Named moves (each a turn or a mirror), then the moves between two rows, first move first; the first pair answered
Vol:
[-1.872, 0.988, 0.920, -0.526, 1.785, 0.267, 2.347, -0.969, 0.049, 0.387, 0.651] => [0.576, 1.514, 0.473, 0.333, 2.113, -0.321, 0.683, 1.621, -0.251, 2.195, -0.164]
[0.264, -2.528, -2.160, -2.196, -0.581, -0.537, -3.065, 1.142, 1.005, 1.400, -0.926] => [-2.093, -2.849, -1.813, -2.938, -0.734, -0.069, -1.766, -1.290, 1.337, -0.139, -0.118]
[-0.645, 0.578, -0.172, -1.584, 2.117, -1.505, -0.230, 0.429, -0.454, 2.041, 0.121] => [-1.798, 0.346, 0.063, -1.976, 1.913, -1.597, 0.541, -0.528, -0.247, 1.246, 0.434]
[0.973, 2.910, 0.672, 3.889, -1.692, 1.625, 2.420, -2.442, -0.706, -1.623, 2.232] => [3.307, 3.451, 0.216, 4.540, -1.269, 1.156, 1.087, -0.069, -0.986, 0.043, 1.476]
mimu:
[0.006, -0.909, 0.062, -0.771, 1.277, -1.320, -0.369, 0.849, -0.107, -0.157, 0.198] => [-0.367, -0.721, 0.216, 0.276, 0.086, -0.875, 0.702, -0.257, 0.021, -1.110, 1.260]
[0.651, -1.363, 0.773, 1.854, -0.962, 0.395, 2.979, -2.348, 1.767, -2.359, 0.734] => [3.360, 0.957, 0.441, 1.568, 2.868, -0.172, 0.525, 1.605, 0.654, 1.045, -1.747]
[-0.714, 2.216, 1.173, 1.218, 1.016, 0.446, 2.155, -1.546, -0.096, -0.599, 0.816] => [-0.480, 1.312, 0.656, -1.403, 3.027, -0.540, -0.240, 0.395, -0.122, 1.399, -1.377]
[0.542, 2.050, 2.135, -0.463, 3.458, 1.011, 0.780, 0.315, -0.686, -0.870, 0.076] => [-1.401, -0.656, 1.877, -2.968, 2.933, 0.404, 0.042, -0.533, 0.378, -1.348, -0.641]
reti:
[-0.790, -1.180, -1.163, -0.994, -0.045, 0.735, -1.405, -0.589, 0.509, -0.063, -0.415] => [-1.521, -0.250, -0.827, -0.670, 0.613, 1.217, -0.782, -1.222, 0.205, -0.587, -0.136]
[1.160, 2.232, -0.185, 1.596, -1.159, 0.746, 0.015, -0.309, 0.579, -0.025, 0.157] => [1.764, 0.707, -0.603, 1.122, -1.825, 0.060, -0.816, 0.681, 1.110, 0.571, -0.307]
[2.583, 2.053, 1.275, 3.464, -0.129, -1.643, 0.150, -0.279, 1.516, -0.914, 1.797] => [3.193, -0.386, 0.548, 2.121, -1.021, -2.713, -1.417, 1.100, 2.231, 0.069, 1.036]
[-1.231, -0.080, 0.733, -1.910, 2.195, -0.198, 0.445, -1.679, 0.082, 0.322, -0.612] => [-0.575, 1.673, 1.006, -0.095, 2.142, 0.586, 1.473, -1.707, -0.385, -0.128, 0.261]
Now pairs of rows:
(two moves a pair)
[0.781, 1.109, 0.541, 2.086, 0.203, -0.073, 1.484, 0.294, 0.300, 0.519, 0.903] => [1.237, 0.120, 0.149, 2.149, -0.743, -0.659, 0.982, 0.833, 0.737, 0.719, 0.967] : Vol then reti
[-0.267, -0.286, 1.179, -1.033, 0.198, -1.542, -0.175, 0.191, -0.279, 0.043, -0.514] => [0.034, 0.363, 1.222, -0.516, 0.539, -1.413, -0.266, 0.466, -0.503, 0.184, -0.432] : reti then Vol
[-0.039, 2.272, -0.236, -1.524, -0.200, 0.505, -1.230, 0.856, 0.081, 0.494, -1.517] => [-1.112, 2.794, 0.283, -1.065, -0.448, 1.011, 0.036, -0.594, 0.198, -0.545, -0.702] : Vol then mimu
[-1.705, 1.193, 0.407, -2.605, 4.355, 0.156, 0.266, -0.158, -0.482, 1.062, -1.159] => [2.344, 1.382, -0.480, -0.267, 2.782, -0.355, -0.970, 3.146, -0.631, 2.587, -1.169] : mimu then Vol
[0.595, -2.069, -0.962, -1.808, 1.071, -0.824, -1.817, 1.291, 0.497, 1.332, -1.680] => [-2.529, -0.254, 0.171, -1.082, 1.554, 0.810, 1.157, -2.623, -0.007, -1.040, -0.131] : Vol then reti
[-2.256, -1.045, -1.525, 0.842, -1.254, -1.896, -1.370, -1.306, 0.026, 0.033, 1.386] => [-1.160, -0.466, -1.811, 0.338, 0.260, -2.158, -2.665, 0.488, -0.193, 1.434, 0.216] : mimu then mimu
[-2.523, 0.105, -0.981, -1.186, 3.921, 2.525, -2.621, 0.173, 0.783, 0.169, -2.764] => [-1.010, 3.394, -0.366, 2.036, 3.852, 3.453, -0.846, 0.150, -0.090, -0.218, -1.116] : mimu then mimu
[-1.595, 1.084, 0.627, 0.066, 0.486, -0.142, 2.579, -0.509, -0.334, -1.463, 3.022] => [0.836, 0.034, -0.305, -1.290, 1.989, -1.484, -0.521, 3.442, -0.249, 1.515, 0.639] : reti then mimu
[-0.097, -2.852, 0.278, -2.225, -1.522, -2.720, 2.771, 1.341, 0.782, -1.002, 0.967] => [1.574, -1.227, 0.249, -2.190, 0.679, -3.141, 1.439, 3.625, 0.027, 0.928, -0.373] : mimu then mimu
[-2.551, 0.864, 0.367, -0.484, 2.057, 0.745, 1.817, -2.564, -0.587, -0.826, -0.357] => [-0.280, 0.470, -0.347, -1.525, 3.496, -0.390, -0.844, 0.654, -0.874, 1.744, -2.277] : reti then mimu
[-0.433, -0.355, 1.412, 0.501, -0.158, -0.851, 1.863, -0.614, 0.260, -0.031, 1.245] => [0.434, -1.134, 1.108, 0.637, -0.917, -1.333, 1.239, 0.318, 0.468, 0.321, 1.074] : reti then reti
[0.216, -0.744, -0.298, -0.965, 1.391, 0.945, -1.476, 1.518, 0.238, 0.880, 0.161] => [-0.815, -0.905, -0.055, 0.081, -0.663, 1.491, 0.383, -0.710, 0.587, -0.972, 1.867] : mimu then reti
[-3.599, 1.001, -0.054, -0.571, 0.712, 1.748, -0.081, -3.328, -0.410, -1.033, -0.457] => [-2.699, -2.389, -1.281, -1.442, -2.086, 0.468, -1.921, -1.976, 0.798, -0.478, -0.935] : Vol then mimu
[1.938, 1.489, 0.843, 3.467, -1.524, 0.261, 1.858, 1.305, -0.372, 0.164, 0.851] => [-0.984, -2.555, 0.404, 0.637, -3.541, -0.369, 1.828, -0.945, 1.134, -1.164, 0.810] : mimu then mimu
[-0.520, 2.214, 0.786, 0.643, 1.542, 1.664, 1.317, -0.124, -0.941, -1.278, 0.940] => [-2.368, -0.350, 0.674, -1.198, 0.420, 1.301, 1.177, -1.354, -0.149, -1.966, 0.844] : mimu then mimu
[1.160, 1.970, 0.965, 0.707, 2.748, -0.664, 0.567, 1.092, 0.005, 0.530, -0.258] => [-1.916, 0.174, 1.106, -0.915, 2.226, -0.626, 1.185, -1.572, 0.641, -1.145, -0.065] : mimu then reti
[2.017, -2.345, -1.759, 1.144, -3.971, -1.159, -3.243, 0.067, 0.797, 0.375, 0.714] => [-0.095, -3.415, -1.759, -1.449, -2.289, -1.316, -4.064, -0.715, 0.970, 0.453, -0.608] : reti then Vol
[-1.263, -0.440, -0.989, -2.197, -0.834, 0.719, -1.953, -2.519, -0.239, -0.425, -0.690] => [1.994, 1.999, -0.992, 1.723, -2.236, 1.103, -1.162, -0.969, -0.799, -0.180, 0.552] : mimu then reti
[-1.865, -0.340, -0.482, -0.326, -0.762, 0.562, 0.638, -1.473, 1.118, -0.873, -0.065] => [-0.238, 0.759, -0.385, 1.421, -1.485, 0.773, 1.013, -0.603, 0.803, -0.931, 0.491] : reti then reti
[0.619, -0.350, 0.402, -0.593, 0.418, -0.662, -0.243, 0.646, 0.142, 0.784, 0.220] => [0.273, 0.720, 0.722, 0.060, 0.417, -0.099, 0.816, -0.362, -0.080, 0.127, 0.830] : Vol then mimu
[0.101, -0.005, -0.133, -0.374, 2.171, 0.292, 0.382, 0.742, -0.657, 1.031, -0.538] => [-1.046, -0.279, 0.129, 0.072, 0.676, 0.904, 1.691, -1.053, -0.406, -0.472, 0.623] : mimu then reti
[-1.825, -1.840, -1.779, -3.880, -0.997, 0.138, -0.227, -3.027, -0.022, -0.880, -2.406] => [3.058, 4.037, -1.145, 2.263, -0.949, 1.496, 1.446, -0.756, -1.800, -0.117, -0.843] : mimu then Vol
[-0.450, -3.523, 0.364, -0.770, -1.542, -1.131, 0.212, 0.641, 1.116, 0.013, 0.531] => [0.381, 1.658, 1.338, 2.417, 0.437, 0.493, 2.281, 0.283, -0.585, -0.287, 1.640] : reti then mimu
[-1.563, 0.350, 0.455, -1.513, 2.812, 0.810, -0.665, -0.460, 0.098, 0.329, -1.115] => [-1.937, 0.017, 0.473, -1.475, 2.370, 0.874, -0.347, -0.956, 0.215, -0.233, -0.892] : reti then mimu
[-0.543, 2.333, 0.019, -1.114, 3.543, -0.369, -1.145, 0.306, -2.330, 1.126, -2.619] => [-0.684, 3.842, 0.616, 1.866, 1.295, 0.687, 1.636, -1.796, -2.521, -0.963, -0.275] : mimu then mimu
[1.052, -0.870, 1.163, 0.344, -2.996, -0.911, 0.250, 0.016, 1.191, -0.638, 1.187] => [0.886, -1.713, 0.769, -1.189, -2.144, -1.518, -1.200, 1.084, 1.264, 0.346, -0.003] : mimu then mimu
[1.475, -1.031, -0.362, 0.019, -0.474, 0.457, -1.120, -1.146, 0.774, -0.924, -1.162] => [0.454, -0.483, -0.058, -0.323, 0.386, 0.982, -0.585, -2.061, 0.603, -1.291, -1.146] : reti then reti
[-1.461, -0.620, 1.248, -1.440, 0.880, -0.613, 2.099, -0.915, 0.978, -0.604, 0.606] => [0.570, 1.669, 1.400, 0.254, 1.960, -0.358, 1.900, 0.765, 0.093, 0.418, 0.612] : mimu then Vol
[2.883, -0.495, -0.281, 1.193, -1.265, -0.159, 0.071, 1.608, 0.378, 0.733, 0.221] => [-0.221, -2.774, -0.287, -2.280, -0.422, -0.494, -0.342, -0.106, 0.906, 0.088, -0.718] : mimu then reti
[-1.488, -0.517, -1.927, -0.900, -0.307, 1.187, -2.774, -0.362, -0.842, -1.008, -1.477] => [-1.096, 0.766, -1.429, 1.271, -1.737, 1.787, -1.272, -1.280, -0.898, -2.023, 0.139] : Vol then mimu
[-0.136, -4.501, -0.682, 0.881, -4.445, -0.306, -0.181, -0.131, 3.166, -1.596, 1.638] => [-3.493, -3.077, 0.225, -0.600, -1.924, 0.723, 1.116, -3.228, 2.590, -2.886, 1.714] : reti then reti
[0.059, -2.368, -0.692, -1.516, 1.643, -0.020, -0.213, -0.938, -0.669, -1.898, 0.158] => [0.744, 0.329, -0.385, 0.053, 2.870, 0.610, 0.489, -0.690, -1.533, -1.605, 0.391] : reti then mimu
[-0.743, -2.649, -1.139, -0.337, -2.544, -0.018, 1.723, -0.391, -0.200, -0.763, 2.630] => [2.006, 1.609, -0.947, 1.636, 0.384, 0.376, 1.299, 2.013, -1.719, 1.134, 2.159] : reti then mimu
[-1.244, -2.618, 0.816, -2.627, -0.617, -1.859, 1.013, -0.869, 1.378, -0.224, 0.275] => [0.552, -1.443, 0.857, 0.497, -2.745, -1.266, 2.091, -0.442, 1.246, -0.719, 1.741] : Vol then mimu
[1.639, -1.789, -0.918, -0.823, 0.462, -0.877, -4.582, 2.414, 1.268, 1.163, -2.007] => [3.462, 2.477, -0.053, 3.822, -0.334, 0.614, -1.678, 2.079, -0.009, 0.195, 0.364] : mimu then mimu
[2.593, 1.693, -2.432, 2.347, -1.127, 0.261, 0.833, 0.444, -0.522, -0.764, 1.904] => [2.342, -0.284, -2.515, 1.819, -2.723, -0.180, 0.611, 0.164, 0.195, -1.029, 2.329] : Vol then reti
[-1.400, -1.691, -0.028, 0.183, -4.354, 0.672, -3.122, -0.261, 0.288, -0.044, 0.741] => [0.654, -0.612, -0.335, 1.113, -3.256, 0.419, -4.044, 1.770, -0.096, 1.210, 0.165] : mimu then reti
[-1.313, 0.919, 1.520, 0.250, 1.653, 1.757, -1.410, -2.481, -2.125, -1.179, -1.765] => [1.358, 1.413, 1.021, 1.310, 1.628, 1.305, -2.575, -0.028, -2.233, 0.218, -2.089] : Vol then reti
[1.677, -1.065, -2.117, 1.997, -2.567, 1.578, -1.980, 0.720, -0.976, -1.605, -0.337] => [-0.425, -1.939, -2.000, 1.021, -2.841, 1.660, -1.308, -0.885, -0.482, -2.558, 0.110] : Vol then reti
[-0.038, 2.583, 0.355, 0.073, 1.809, 1.628, 1.445, -1.180, -0.066, 0.084, -0.223] => [-1.003, -0.722, -0.317, -2.666, 1.409, 0.728, -0.356, -1.039, 0.790, 0.508, -1.527] : Vol then mimu
[3.497, 3.389, -0.423, 3.553, -1.613, 1.196, 0.305, 0.361, -1.988, -0.948, 1.957] => [-1.333, -0.893, -0.913, -4.599, 2.956, -0.052, -3.201, -0.376, -1.248, 0.354, -2.218] : mimu then reti
[0.629, 1.646, -0.229, -0.947, 2.124, -0.402, -1.790, 0.920, -0.271, 0.921, -2.081] => [0.486, 2.337, 0.014, -0.405, 2.378, 0.061, -1.164, 0.527, -0.616, 0.617, -1.687] : reti then reti
[-0.053, 2.663, -0.311, 2.034, -0.715, 1.914, -0.334, -1.460, -1.051, -0.409, 0.368] => [-0.543, 1.060, -0.356, 1.802, -2.326, 1.697, 0.008, -2.025, -0.499, -1.080, 0.954] : reti then Vol
[0.892, -1.793, -0.202, -1.567, -0.509, -1.557, -1.189, 0.813, 1.041, -0.251, -0.580] => [1.151, -1.126, -0.063, 0.188, -2.220, -1.187, 0.253, 0.010, 1.090, -1.268, 0.870] : mimu then reti
[-2.333, -0.024, 0.938, -1.738, 0.479, 0.848, 0.940, 0.154, -0.315, 1.108, -1.106] => [-0.408, 1.773, 0.814, -0.113, 0.866, 1.135, 0.837, 1.461, -0.834, 1.878, -0.899] : reti then Vol
[0.588, -0.670, -0.582, 0.164, -1.242, 0.187, -0.924, -0.313, 0.245, -0.366, 0.572] => [0.945, 0.628, -0.215, 1.098, -0.657, 0.534, -0.470, -0.370, -0.022, -0.335, 0.793] : reti then mimu
[-0.112, -0.232, -0.536, 0.349, 1.192, 0.531, 0.567, -0.001, 0.729, -0.203, -1.619] => [-0.073, 0.040, -0.431, 0.878, 0.347, 0.845, 1.073, -0.430, 0.711, -0.665, -1.067] : mimu then reti
[1.907, -2.458, -1.774, -0.563, -0.936, 0.273, -3.991, 2.069, -0.352, 1.249, -2.665] => [-0.794, -3.460, -1.145, 0.613, -4.165, 1.170, -0.993, -2.136, 0.284, -2.310, 0.073] : mimu then reti
[-1.427, -0.700, 0.147, -0.078, -1.722, 0.280, 0.523, -1.735, 0.377, -1.069, 0.212] => [-0.281, -0.037, 0.077, 1.225, -2.141, 0.284, 0.915, -1.125, 0.209, -0.966, 0.650] : reti then reti
[1.113, 0.746, -0.762, 1.312, 0.061, 0.081, -2.691, 1.855, 0.179, 0.476, -0.434] => [0.412, 0.964, -0.355, 2.710, -1.619, 0.837, -0.969, 0.295, 0.410, -1.108, 1.192] : mimu then mimu
[-0.738, -3.212, 0.621, 1.111, -2.899, 1.453, 1.124, -0.196, -0.243, -1.447, 1.245] => [-1.606, -0.558, 1.430, 1.519, -0.678, 2.534, 2.505, -1.432, -1.163, -1.680, 1.484] : mimu then Vol
[-2.219, -1.585, 0.201, -1.506, -3.265, 0.919, -1.791, -1.025, 0.744, -0.212, -0.438] => [-2.056, -1.283, 0.094, -2.408, -1.344, 0.706, -2.889, -0.226, 0.473, 0.685, -1.579] : Vol then reti
[-2.688, -0.348, 0.858, -1.265, 1.438, -0.382, 2.960, -2.062, 0.829, -1.950, 1.036] => [1.643, 0.864, 0.413, 2.650, -1.222, -0.395, 3.206, 0.594, 0.620, -1.320, 2.290] : reti then reti
[-1.283, -1.279, -0.101, 0.629, -0.048, 1.381, 0.690, -1.304, 0.297, -0.233, 0.260] => [0.338, -1.559, -0.827, 0.111, 0.631, 0.832, -1.057, 0.710, 0.214, 1.430, -0.881] : Vol then reti
[0.770, 0.189, 0.160, 0.834, -1.664, -0.767, 1.751, 0.704, 0.123, 0.814, 0.619] => [-0.339, -0.844, -0.036, -1.600, 0.012, -1.361, 0.407, 0.912, 0.412, 1.619, -0.840] : mimu then reti
[0.199, 2.239, 0.714, 3.492, -1.278, -0.603, 1.179, -1.542, 0.109, 0.027, 0.719] => [1.948, 0.178, -0.134, 2.838, -2.313, -1.704, -0.546, 0.550, 0.760, 1.529, -0.110] : Vol then reti
[0.859, -1.802, -0.286, 0.004, 0.138, 0.599, -1.046, 1.023, 0.173, 0.931, -1.246] => [-1.298, -1.092, 0.648, 0.105, 0.316, 1.445, 0.971, -1.455, 0.075, -0.782, -0.258] : Vol then reti
[1.052, -0.978, 1.459, -0.483, 0.310, -1.639, 2.741, 1.302, 0.231, 2.885, 1.847] => [0.695, -0.978, 1.600, -0.174, -0.242, -1.391, 3.034, 0.705, 0.280, 2.369, 2.380] : mimu then mimu
[-0.124, -1.699, -0.291, -0.423, -0.583, -1.401, 0.915, 1.263, 1.767, 1.341, -0.216] => [-0.294, -1.160, -0.260, -0.871, 0.420, -1.271, 0.535, 1.437, 1.665, 1.700, -0.558] : reti then Vol
[-0.177, 0.913, 0.799, 0.330, -0.422, 0.017, 2.787, -0.440, -0.393, 0.323, 1.229] => [1.136, -0.310, 0.048, -1.090, 0.250, -1.204, 0.759, 1.785, -0.167, 2.085, -0.528] : reti then mimu
[0.695, 0.291, -3.236, 2.635, -3.548, 2.029, -3.800, -2.148, -0.246, -1.822, -0.665] => [0.266, -1.087, -3.722, 0.832, -3.080, 1.126, -4.906, -1.558, 0.190, -1.097, -1.811] : mimu then mimu
[-0.175, 1.677, -0.940, 0.665, 1.027, 0.750, -1.934, 0.087, -0.094, 0.121, -0.531] => [-0.331, 0.011, -1.435, -0.182, 0.184, 0.212, -2.562, 0.233, 0.549, 0.168, -0.896] : mimu then Vol
[1.501, 0.105, -1.295, 0.292, -0.230, -0.098, -0.750, 1.177, -0.294, 0.721, -0.371] => [-0.687, -0.469, -1.075, -1.513, 1.001, 0.089, -0.879, -0.189, -0.087, 0.449, -0.870] : reti then reti
[2.057, 3.278, -0.743, 2.591, 0.248, 1.619, -0.576, -0.390, -1.329, 0.015, -0.611] => [2.205, 1.922, -0.752, 3.155, -1.860, 1.471, 0.063, -0.684, -0.862, -0.753, 0.159] : Vol then reti
[0.742, 2.283, 1.523, 1.051, 0.647, -0.515, 0.791, -0.160, -1.338, 0.942, 2.450] => [-1.429, -0.396, 1.265, -0.607, -0.952, -0.921, 1.044, -2.011, -0.370, -0.173, 2.677] : mimu then mimu
[0.066, 1.565, -0.384, 0.466, -0.616, 1.166, -2.378, -0.287, -0.861, -0.766, -0.949] => [-0.942, 0.855, -0.317, -0.111, -0.681, 1.119, -2.441, -0.883, -0.649, -1.306, -0.972] : mimu then reti
[-0.083, 2.474, -0.414, 2.286, 0.931, 1.477, 0.323, -1.203, -0.457, -1.343, 0.992] => [-2.133, -0.019, -0.839, -1.466, 2.585, 0.602, -1.420, -1.280, 0.157, -0.585, -0.835] : mimu then Vol
[-1.471, -0.532, -0.653, 2.011, -2.916, 0.371, -0.885, -0.902, 0.573, -0.845, 0.542] => [-1.862, -1.286, -0.626, 1.253, -2.719, 0.129, -1.159, -1.158, 0.748, -0.684, 0.036] : reti then reti
[-0.717, -0.644, -0.795, -1.336, -1.459, -0.840, 0.036, -1.119, 1.252, 0.958, 1.031] => [0.145, 1.779, -0.543, 0.507, -0.995, -0.234, 1.034, -1.059, 0.624, 0.853, 1.759] : mimu then Vol
[-0.509, -1.754, 0.519, -3.472, 0.350, -0.187, -0.429, -0.415, 1.316, 1.145, -1.601] => [1.222, 0.944, 0.571, -1.834, 1.987, 0.278, -0.765, 1.038, 0.322, 2.355, -1.967] : reti then Vol
[0.359, 2.557, 0.219, 1.845, -2.216, 0.717, 0.973, 1.091, -0.262, 0.424, 0.626] => [-1.670, 0.683, -0.043, -2.567, 0.590, -0.147, -1.317, 1.016, 0.056, 1.462, -1.730] : mimu then reti
[3.572, 2.855, -0.523, 1.553, 1.570, 0.202, -1.303, 2.348, -1.207, 1.523, -1.541] => [1.276, -0.403, -1.006, -2.225, 2.441, -0.734, -2.905, 1.765, -0.335, 1.965, -3.181] : reti then reti
[-1.888, -1.375, -0.439, -2.412, 0.719, -0.160, -0.168, -1.636, 0.657, -0.702, -0.269] => [1.938, 1.522, -0.650, 0.192, 1.883, -0.092, -0.995, 1.562, -0.465, 1.244, -0.690] : reti then Vol
[-0.552, 2.526, -0.728, 1.673, 0.437, 1.571, -0.839, -1.334, 0.136, 0.890, 0.552] => [-1.791, 0.548, -1.102, -0.735, 1.134, 0.920, -2.047, -1.378, 0.711, 1.393, -0.810] : mimu then Vol
